The rows of Y fall into 3 groups, which share some directions, and each row is roughly a mix of its group's hidden directions.
Y:
[[ -3  -6  24 -38 -32  30  38 -26  -7   7]
 [ 31 -22  21   7 -29  47   0  12 -30 -14]
 [ -3 -12 -39  -8  18  12 -38  18  28  38]
 [ 11  49   8   2  -7  46  21 -12 -29  -1]
 [ 14  46   0  39  11   7  -3 -33 -32 -10]
 [  6  24 -38  16  12   0   4 -23 -17 -55]
 [ -7 -40  -8 -30 -40  -1   8  -7 -33 -27]
 [-11   9 -55  24  12   9  -1 -35  30 -12]
 [ -6 -35 -41 -33  14  -4 -22   0  35  19]
 [ 38 -13 -28 -12  36  11  -2 -14  29  36]
 [ 18 -43 -50 -17   7 -16  -8  20   4 -21]
 [ -1 -62  28   1 -12   0   3  20 -19  25]
 [-14  46  -7 -17  29  37  17  10  24 -21]
 [ -1 -29  41  31 -11 -21   2 -33 -17  28]
 [ 44 -25   1 -26 -28 -28   3   0 -38  -2]
 [  6  -1  28 -30   6  -1 -15  57  -7  30]
 [ 12 -24 -46  -7  28 -39 -19  -3   5  25]
 [  5  27   9 -12  38 -15  10  36  -1 -46]
 [-12   7   0  20   3 -65 -15  -8  20  26]
 [-14 -45  24  40 -24  -6   7  -6 -32 -10]
 [ 14  45  17   6   6  31  20  -1 -34 -34]
 [ -5  -8 -34 -18  17  39   2  11 -20 -48]
 [-17  53   2 -31  29  -4   9  -5 -33  -6]
 [ -5   8 -51 -19   2  43  -4  21  21 -20]
 [ 28  46  -1   5   0  29   9  14 -46  -4]
 [ 39  18   5 -24  24  45  24   2 -24  -3]
 [ 12  18 -28 -30  46  13   1  17   6 -38]
 [ -8 -63   9  30 -18 -24   2   0 -12  12]
 [-24  -2 -35 -13  34  -2  -2   1 -50 -24]
 [-55 -18 -26  23  -8   4 -13 -13  35   3]
 [  8  -7 -15  -2 -28  15  12 -62 -13  26]
 [-64   6 -20  14  10  10  -1 -11  34  -5]
 [-20 -27 -40  27  14  13 -43   6 -23   5]
 [-31 -17 -34   4  -1  27  16  18  -3 -50]
 [ 14  11  11  14  -6   3  -9 -55 -32 -39]
 [  5  39  39  -4  -7 -30   6  24 -32 -24]
 [-25  23 -21  44 -17  25 -29   4  31  -1]
 [  7  -5 -21  54  -9 -10 -27 -38 -15  12]
 [ 15  43   6  -9  21 -57   8   2 -10  12]
 [-23  -5  -2  18 -24 -35   9 -47  31 -15]
 [ 14 -52   5   1 -14 -31 -21 -34 -18  15]
 [ 14 -38  43  29 -25   7  11  17 -27   6]
 [ 28  32  -9   4 -15  38  13 -18 -46   5]
 [ -2  -6  -6   0 -41  52  19 -34  -9  11]
 [ 19 -17  -5  15  -8 -51 -21 -16 -21  39]
 [-15  31 -22  34  14   9 -34  30  -8  32]
 [-20 -49   1 -19   1 -32 -12  12  40  13]
 [-37 -28  -5  27 -38  11  10 -32 -24   4]
 [  4   8 -21 -57  29 -13  26  22  16   4]
 [-23  -9  -9  32 -29 -35 -35  17  29   0]
 [-22 -59 -32  -4  -1 -15 -20 -13  17  10]
 [-26 -29  -9  -1  15 -44  -7   2  49  -6]
 [ 46 -24  19  -7  28 -16   0 -21   7  39]
 [ -2  -8 -36  39  -4  -6 -13 -55   6   5]
 [  8  -2  -3  20   2 -48 -34  16  40  19]
 [ 13  -8  41   9  -7 -50   6 -21 -28  20]
 [-13  12 -47 -10  12  -8 -32 -21  42  11]
 [ 12  31 -15 -30  36  22  -8 -42  -1  18]
 [ -4 -19 -43 -30   2  36   6  29  27 -15]
 [  9  -7  35 -46  -2  -4  16  47 -14  -6]
 [  2  -4 -25  14  24  20 -28  48 -25  26]
 [-26 -16  12  19 -13 -39 -36  18  38  -6]
 [ 10  12  23 -37  13   1  11  59 -11 -12]
 [ 32  31  -8  19  18 -17 -26  32  35  18]
 [ 29   0  29  -2 -23 -22   4 -54  22  -5]
 [ 28 -26 -40  23   8 -41  14 -11   0 -25]
 [ 12 -22  22  25 -25 -13  13 -34 -40  27]
 [  2  -6 -21   8  32 -32 -34  47  17   4]
 [ 21 -46 -47  11  -7   6 -33   4 -11   4]
 [  8  10  64  16 -34   9   3 -20  -1  10]
 [-20 -38 -38   0   2 -14 -32 -11  32  23]
 [-26 -63   5  -6   0 -12 -11  -9 -30  13]
 [-43  48  -1 -15   1 -23  17 -24  20  -8]
 [ 42  28  33  40 -22  -3   6 -18  -2 -10]
 [ 12 -11  14  14  24 -17 -30  52 -16 -28]
 [-39  17 -34 -15   7  20  -7  24  32 -31]
 [ -1  -5   2  28 -16 -54 -34  14  27  13]
 [-19 -40  35 -33 -21 -24  18  11  21   6]
 [ 18  29  31   9  -5  16   9 -27 -41 -35]
 [ -5  26 -45 -23   7  30  -2  31  18 -27]
 [-45  -8  10   0 -41   5   3   8 -24 -41]
 [ -7 -39  -5  30 -15 -31 -26 -15  28  29]
 [-14  -2  12 -13  27 -30 -18  52  30   9]
 [ 12  35   0  54   1 -13 -21 -20 -30  -1]
 [-16 -31 -23  33 -17 -37   1 -33  19 -16]
 [ 38  -9  27  -8  12 -48   4 -18 -16  28]
 [-40 -46 -26 -24  11 -24   1 -20  -9  -8]
 [-58 -16 -16  15 -19 -13  -7 -26  28  -7]
 [-14  42 -29 -33  17 -20   1  27  14 -27]
 [ 18  54  28  36  11  14   8  14 -17  10]
 [ 13  19 -44  35   7   6 -10 -47 -10  -1]
 [-30   0  18 -18  -4  14  47  44  -7 -16]
 [ -5 -49 -34 -17  -9   9 -23  18  26  24]
 [-51 -17  -8  15 -25  42   5  -9  -3 -21]
 [-16   9   9  37 -12  -3 -26 -25   9  53]]
Here is one row of each group, with its name. Which group are the others in?
[ -4  -4 -31  40  -5   3  -9 -59   5  -4] | <82>
[ 10  14  18 -29   8  43  27   7 -34 -29] | <17>
[-22 -57 -18 -11  -1 -12   5  29  22  24] | <77>

[ 30 -22  42  18  22  -8   0 -25   2  39] | <17>
[ 21  19 -36 -31  36 -16  22 -22  -1  25] | <17>
[ 22 -30  33 -23 -27 -10   2 -20 -39  23] | <82>
[-24 -32  -3  -4  12 -32 -16  32  45   0] | <82>
[  8  66 -22   5  20  11 -26  -9   1  -1] | <77>
[ 22  43  41   2  -1  10  29  16 -29 -10] | <77>
[  2 -41  23 -22 -11  27  30  13 -21 -33] | <77>
[ -5   8 -43  47 -32   1  -3 -14  -7  29] | <17>
[ -3  28   6  -5 -24  27  -5  -5  63  -1] | <77>
